Some points, each followed by its number:
[-10 -20   0   5  -3  11 -18   0  33  18  12   7   4 -16] 0
[-35   3  -9   0 -17 -25 -12  35  -1  14 -16  13  18 -11] 1
[ 19  11  -3   2  -3  21 -16 -14   4 -33  20 -11 -26   2] 2
[ -2 -12   0   2   1   0   5  44  53  13 -25  13  68 -15] 3
[-30 -29  -7  -7 -10 -52  -2  57  39   7  20  36  59   2] 4
[ 7  4 -1 -1  1  8  0 27 22  5 -2 -1 11 -9] 5
[ -96  -65  -51   -3  -82 -110   43   18  -16  -18  -32  -54  -43    8] 6
[-58 -28 -17   0 -30 -70   1  67  26  14  -5  25  80  -5] 7
[  1  -1   3   0  -5  -4  13  28  39  15   6  11  32 -13] 8
[  0 -10   1   5 -16  17   3  13  11  16 -21   4   1   6] 9
[-49 -49   5  33 -15 -61   7 -21 -11  -1  10 -15   1 -16] 10
[ 68  43  41  -5  26  91 -28 -31 -28  -6 -16 -14 -39   6] 11
[ 3 -4 -3 12 -2  0  8  9  4 13 -7 -6  5 -3] 12
[  8  12   4   5   2  17  -7  22  14  13 -14  14  23 -10] 13
[ 51  57 -11   1  33  74 -25 -48 -51   4   1 -31 -49   9] 14
[-29 -81 -20   3  -6 -60  21 -71 -57  -7   8 -22 -76  94] 15
[ -6 -17 -10   4  -7   8  12  18   7   0   4  -4 -12 -10] 16
[ 42  55   2  -2  45  69 -26 -40 -55  -7  -9 -47 -70  20] 17
[-38 -22  -5   1  -8 -42  11  85  47  17  -4  23  84 -24] 18
[-55 -20 -10   2 -19 -69  -7  58  34  15   1  29  80   2] 19
[-27 -29  -9  -6 -21 -17  -6  49  27  24  16  18  30   8] 20
[ -6  -8  -9  10   2  -4  -4  33  31   5  -7  20  23 -12] 21
[-51 -49 -37  -4 -13 -66  14   5 -19 -28 -14 -23 -13   7] 22
[ 39  51  -3 -10  39  66 -19 -48 -55  -6   0 -46 -67  22] 23
[ 68  43  30  -6  23  70 -14 -31 -13 -13  14  -1 -41   4] 24
[ -7 -20  -9  16   7  -2  -2  18  21  12  -1  13  11 -22] 25
[ 40  51  -2   4  41  64 -18 -55 -64  -8  -1 -46 -71  32] 26
[ 45  45   3   9  44  69 -23 -48 -63  -1   6 -51 -74  28] 27
[ -1  -6  -2   7  -8   3   1  38  46  10 -14  12  65  -2] 28
[-23 -10 -12  -8  -2  -9   3  20  21  12   1   8  16 -10] 29
[-37 -29 -15 -29   6 -86   2  93  58  33  85 -18 127  -9] 30
[ 79  48  30  -5  41  75  -8 -15 -12 -22   2 -20 -26   5] 31
[-16 -18 -13  -3   6  10  17   6   8  17 -13  15   9  -7] 32
[ 52  51  -6  -1  32  72 -24 -36 -34  -2   0 -22 -49  10] 33
[ -58  -31    1   80  -20  -55   69  -71  -85  -26  -12  -11 -127   32] 34
[ -6 -11 -22   1  -4   1  38 -46 -19  -1  15 -49 -38  -1] 35
[ 10  -4   0   9 -19   2 -10   7  12  22 -10   8  -7  -4] 36
[103  68  69 -10  25 105 -42 -85 -63 -41 -24 -39 -43  34] 37
[ -9  23 -13  -3  15  40 -17 -43 -13 -13 -12 -12 -38   6] 38
[ 89  52  69   2  24 100 -11 -96 -76 -31   9 -19 -63  -4] 39
[ -1 -20   6   8 -25  -2  17 -52   2   4  -1 -48 -14  -9] 40
[-26  15 -16 -21   5 -12   4  -2   0  -1  -8   5 -13   1] 41
[  9 -13  -9   1   9  11   4  16  21   0 -22   7  18  -9] 42
[-41 -24 -16 -32   8 -82   4  97  56  35  76 -21 127  -8] 43
[ -1 -10   2   9  -8  10  -9  20  19  13  -7  -4  20  -6] 44
[ -75    4  -29  -45  -36 -127  -34   90    3   31   57   40  127   37] 45
[ 34  39   8  -7  35  57 -22 -59 -57  -3   5 -41 -70  23] 46
[ -5  -9  -9  14  -7  -1  -2  43  46   5 -19  11  68  -7] 47
[ 21   4   4  -8  16  20  -3  -4 -23  13  13 -34 -24  26] 48
[  7  -9 -14 -19  16   5  -7  -8  16  -6 -19  17 -17 -17] 49
[ 41   5   9  25  21  19 -12 -36  -2  -3  -6 -16 -27  -7] 50
[-32 -33 -31   5 -17 -26  -6  -2  24  -4  -6   2  15  -7] 51
[ 34  41  -5 -18  33  71 -24 -44 -44   5  -3 -33 -58  15] 52
[  8  -5  -3  -4  10  14  -7   1  -1 -15  -3 -13 -32   3] 53
[ -78    2  -29  -53  -33 -127  -37   91    0   30   55   36  127   37] 54
[  8  -5  -2   1   9  11  11  33  33  19 -15  20  44 -10] 55
[-41 -26 -15 -29   4 -96   6 106  65  28  81 -15 127 -21] 56
[-26  -7 -12  12  -2 -24   1  95  18  29 -33  17  97   0] 57
[ 12 -15 -21  12 -34  16  15 -82  13 -32 -23 -38 -48  40] 58
[ -76  -87  -13   -2  -61 -109   44  -18   17   14   -9  -23  -20   17] 59
[ -57  -16   92 -124  -78 -127  -56   88   66  -39   91   42  127    3] 60
[ 57  57  -3   0  21  66 -21 -32 -46   5   0 -36 -48   8] 61
[ 35  30 -10   7  19  24 -21 -25 -13   3  -5   8 -37  -1] 62
[117  61  54   0  25  84 -37 -59 -27 -14  -8 -25 -69  20] 63
[  5  -9  -1   1  -8   9   4  50  44  13 -18  22  45  -4] 64
[ 69  51  43 -13  33  73 -13 -29  -6  -1  11 -10 -35 -13] 65
[  2  -9  -9  11 -12  14   3  10  23  18   4  -2  -1  -8] 66
[ 27  14 -10 -10  11  30  -7 -20   0   8  -8  -1 -15 -10] 67
[-51 -28 -18  -5 -30 -82  -9  66  27  19  -2  29  84 -10] 68
[ -5   2  -6  20 -12   6  -2  22   7   5   0   8  20 -14] 69
[ -4 -19 -32  -6  -2   3  -6  21  33  21 -18  -4  11 -26] 70
[ 81  53  33   4  28  79 -12 -41 -26 -33 -10  -8 -38 -15] 71
[-14 -10  28 -21 -10   5   2 -33 -25  -8 -11  -9 -31  -3] 72
[-26 -10 -11  14  -7 -24   1  96  19  31 -38  10 101   3] 73
[ -87  -58  -16   -3  -51 -114   67  -22   -8    6   22   23  -47   15] 74
[ 11   4   7   1   1  12  13  16  15   2  -6   2  16 -11] 75
[ -6 -18  -1  -2  12  20  17  -1  12   0 -11   4  -1  10] 76
[-55 -15 -22  13 -11 -21  31   8   0  12 -17  23  -6   3] 77
[ 25  18  45  18   6  28 -45 -42   1   5  12  -5 -29  -6] 78
[ 71  62  24  -5  48  83  -3 -37 -13  -7 -14   4 -37 -10] 79
[107  77  73   3  24 101 -23 -38 -35 -42  17 -14 -58  12] 80
[ 68  48  30  -5  47  90 -17 -30 -10 -24   9 -24 -47 -10] 81
[ -8 -17  -9   4  -8  -1   4  25  29   6 -21  10  16  -6] 82
[-55 -18 -22  -3 -20 -76  -6  63  34  18   1  23  75  -4] 83
[-11 -13  -7  11   6   3  -5 -41 -19 -41   5 -20 -42   6] 84
[118  73  56  17  47 104   4 -67 -17 -67 -16 -19 -49  -8] 85
[ -2 -10  -8   5 -25   3   6 -42 -42 -22  -9 -16 -48 -30] 86
New points follow, each followed by the numbers of its five nearest points above, smallest number first.
[ 14   2  -6   8   1  41   9 -15 -16 -13  -5 -14 -27  17] 2 38 48 53 67
[-41   5 -21   6 -17 -31   4  35   3  12  -9  12  18   1] 1 29 69 77 82
[ -39 -127   -7  -14  -71  -73   49  -98  -98  -34   31  -10  -79   18] 15 22 34 59 74
[-39 -10 -20  -4   7 -11 -12  13  -3 -23  -2  14 -12 -10] 1 16 29 41 51
[ -8  -5   1   6  -5  -2   0  26  37   9  -8  21  15 -14] 8 21 25 29 82
[ -94 -105   29  -47   42 -101   95  -53  -64   22   53    1  -84   37] 15 22 34 59 74
[ 39  54  -4   1  51  69 -26 -26 -21  -2   8 -26 -29   6] 14 33 52 61 81
[ 48  -3   2  10  -7  15  -4  -5  -1 -28  26 -24 -24 -13] 2 48 50 53 67
[ 51  38   0  -9  45  77 -25 -18 -11  -5  14 -18 -32   6] 24 31 33 65 81
[-34 -52 -15  30  -8 -46  26  16  28   6 -29 -11  -1  -3] 10 22 51 77 82
[-33 -26 -16  -7 -12 -21 -11  55  35  26  14  17  34   6] 1 4 20 21 29
[ -1 -18   1   8   3  -1   0  15  20  13   5   8   5  -9] 5 12 25 44 66
[-36 -29 -15   4 -12 -44  11  88  41  14  -5  26  94 -26] 7 18 19 68 83
[ -9   1 -21   7 -10   9  -4  19  -2  11  -6   1  25 -18] 12 13 29 44 69
[  9   6  -6   5 -12  16   5 -29   7  -6  15  -6 -24   4] 2 16 53 66 67
[-27  -8  -7   7  -7  -5  12  22  29   9 -24  21   4  -9] 21 25 29 32 82
[ -2  -4  -4   3 -13   4   0  32  33   7 -25  11  11 -12] 5 21 42 44 82
[ -40  -68    2  -21    1  -25   26 -121  -97  -27   37   20  -85   87] 15 34 35 72 84
[ -96 -127  -26  -30  -17 -127   37  -57  -75   -2   15   18 -111   19] 6 15 34 59 74
[-11 -12   3   3  -2   1   3  43  30   7   0  14  25  -6] 5 8 21 29 82
[  7  -4 -17   1   0   5  -4 -25 -12   3  -4 -22 -39  -7] 38 53 67 84 86
[ -41  -34  -16   23  -25 -124   53 -117  -81   60   25   -8  -89   72] 15 34 35 59 74
[ 82  63  45 -13  19  86 -18 -28 -22 -31   2 -12 -45  -7] 11 24 65 71 81
[ -71  -30   46 -117  -37 -127   -7   38   53  -23  120   60  127   -9] 30 45 54 56 60
[-19  -3 -14  44 -41 -78  20  -4  19  10 -12 -34   0   7] 10 12 22 51 77
[ -2   1   4  -8  12   9  -5  21  35   2  -4  13   7 -13] 5 13 21 42 75
[-42  -6 -13   6  -5 -26 -13  34  -2   8 -12  15   8  -6] 1 21 29 77 82
[ -39  -41   17    0   -5  -43   26  -95  -93  -62   55   11 -107   51] 15 34 35 84 86
[ -53  -52  -26    0  -59  -49   46 -113  -78   -9    0    1  -75   36] 15 34 35 74 86
[ 12  -2   0  21  21  22  16  -7  -7  10 -14  15 -23  16] 9 12 53 67 76
[ 27   0  17 -25   5  33  -3 -22 -21  -1  19  -3 -25 -11] 2 48 53 67 72
[-105 -127   15   65   -2  -72  -39  -85 -127   40   36   -9  -99   90] 10 15 34 59 74
[ 20  34 -11 -10  -5  13   7 -13 -13  -1  -5  12 -24  -7] 2 41 53 62 67
[-24 -31 -11   3 -29 -53   4  48  46   3   5  28  72 -13] 4 7 18 19 83
[  9  -9  -6  17 -10  12   8   4   3   2  12   2 -24   4] 12 16 36 53 66
[-76 -46 -77 -33 -63 -90  35  12  -4 -17   7 -13 -50 -11] 6 22 59 74 77
[ 45  47   1   4  37  72 -29 -19  -7   6   5 -19 -22   1] 24 31 33 61 65
[ -88  -70   -5   36    3  -59   30 -104  -72  -37    1  -23  -90   69] 15 22 34 74 84
[ -24  -44   34 -101  -55 -127   19   79   37  -83  111   93  127  -23] 30 45 54 56 60
[ -32  -35   44  -88  -53 -127   -3   52   50  -47   64   74  127   -8] 4 45 54 60 68
[-22  -2 -19   8 -13 -13  -3  18  19  25  -1  17  11  -6] 1 21 25 29 82
[-47  -2 -18   0  -3 -36  -1  50   4  11  -1   6  25  -7] 1 20 21 29 82
[  5  -2  -1   7  -3  17   4  39  28  17 -11  14  43 -12] 8 13 28 55 64
[ 63  53  -9   3  44  71 -28 -48 -54   7   1 -25 -53  17] 14 17 23 33 61
[-27  -7   2  26   5   1   1 -35   3  11  20  -1 -51  -1] 16 35 53 72 84
[-46  -4  -7  -1  -7 -28  -7  35   5  17  -1  13  20   2] 1 20 21 29 82
[ 34  13 -13  22  -9  32 -21 -32   9  -2  32 -36 -36  -4] 2 50 53 62 67
[ 23  14  21  29 -11   2   3   4 -10   0 -16 -26 -22 -18] 12 36 50 53 75
[-12 -13  -4   8 -12  14  11  26  28   3 -23  24  19 -19] 21 25 42 69 82
[ 13   2   6  11 -18 -16 -14 -44 -16  15 -32 -44 -54  32] 40 48 58 72 84
[ -7 -27  -3  13  -6   6   1  21  24   0  -9  13  19  -4] 21 25 42 44 82
[-35 -30  -8   7 -19 -53  18  17  15  -6 -10  31  35 -10] 1 4 29 51 77
[  7 -11 -15   9   7  22   7  13  29  13 -20  11   6  -5] 9 32 42 66 82
[ -7 -11  -4  -1 -11  15 -19 -25  11 -10  -9  16 -13 -23] 0 36 49 53 67
[ 27  19  16  10   1  24   0 -34 -23 -35 -14 -12 -34 -13] 2 38 50 53 62
[-26 -32   3 -11  -2   8   5 -75  -9 -10   9 -21 -43  23] 35 40 58 72 84
[ -69  -64   41  -15   19 -104   54  -81 -102  -12  -41   34 -111    5] 15 22 34 72 74
[-39 -37   3 -11 -32 -57  16  12   9 -26   3   0 -27  -5] 10 16 22 51 77
[-45 -21   9  21 -18 -64  11  16   1  10 -25  14  20 -19] 1 10 29 51 77
[ 42  69  -1  -5  52  82 -25 -19 -25   5   6 -21 -36   9] 14 33 52 61 81
[ -6 -15  -1   9 -11  -8   5  32  38   6 -29  11  21   7] 21 42 44 64 82
[ -88  -92  -37   36  -49 -126    8  -53  -72  -22  -23   18  -69    7] 6 15 22 59 74
[ 26  19   2  -8   1  34  -7 -22  -2  11   1  20 -29  -7] 2 50 53 62 67
[-26  -9 -27  -1   2 -27  -9  45  15  37   4  -1  46   4] 1 8 20 21 29
[-36   6 -17  -2 -11 -28   1  29   4  17  -3  10  17 -11] 1 21 29 69 82
[ -8  -5  30 -12  -1   2  19 -30  30 -18 -17  -2 -32  -8] 41 49 53 72 76
[ 35  52 -10   2  42  70 -30 -10 -11  -7  -2 -15 -20   1] 14 31 33 61 62
[ -7  -8  -5   6   5  13  16   5  19  16 -13  15  18 -19] 25 32 42 75 82
[-40 -25 -16 -14 -12 -20  -3  51  29  23  14  21  23  -8] 1 4 20 21 29
[-37 -20 -10   0 -19 -42  12  85  42  13  -1  24  81 -24] 4 7 18 19 83
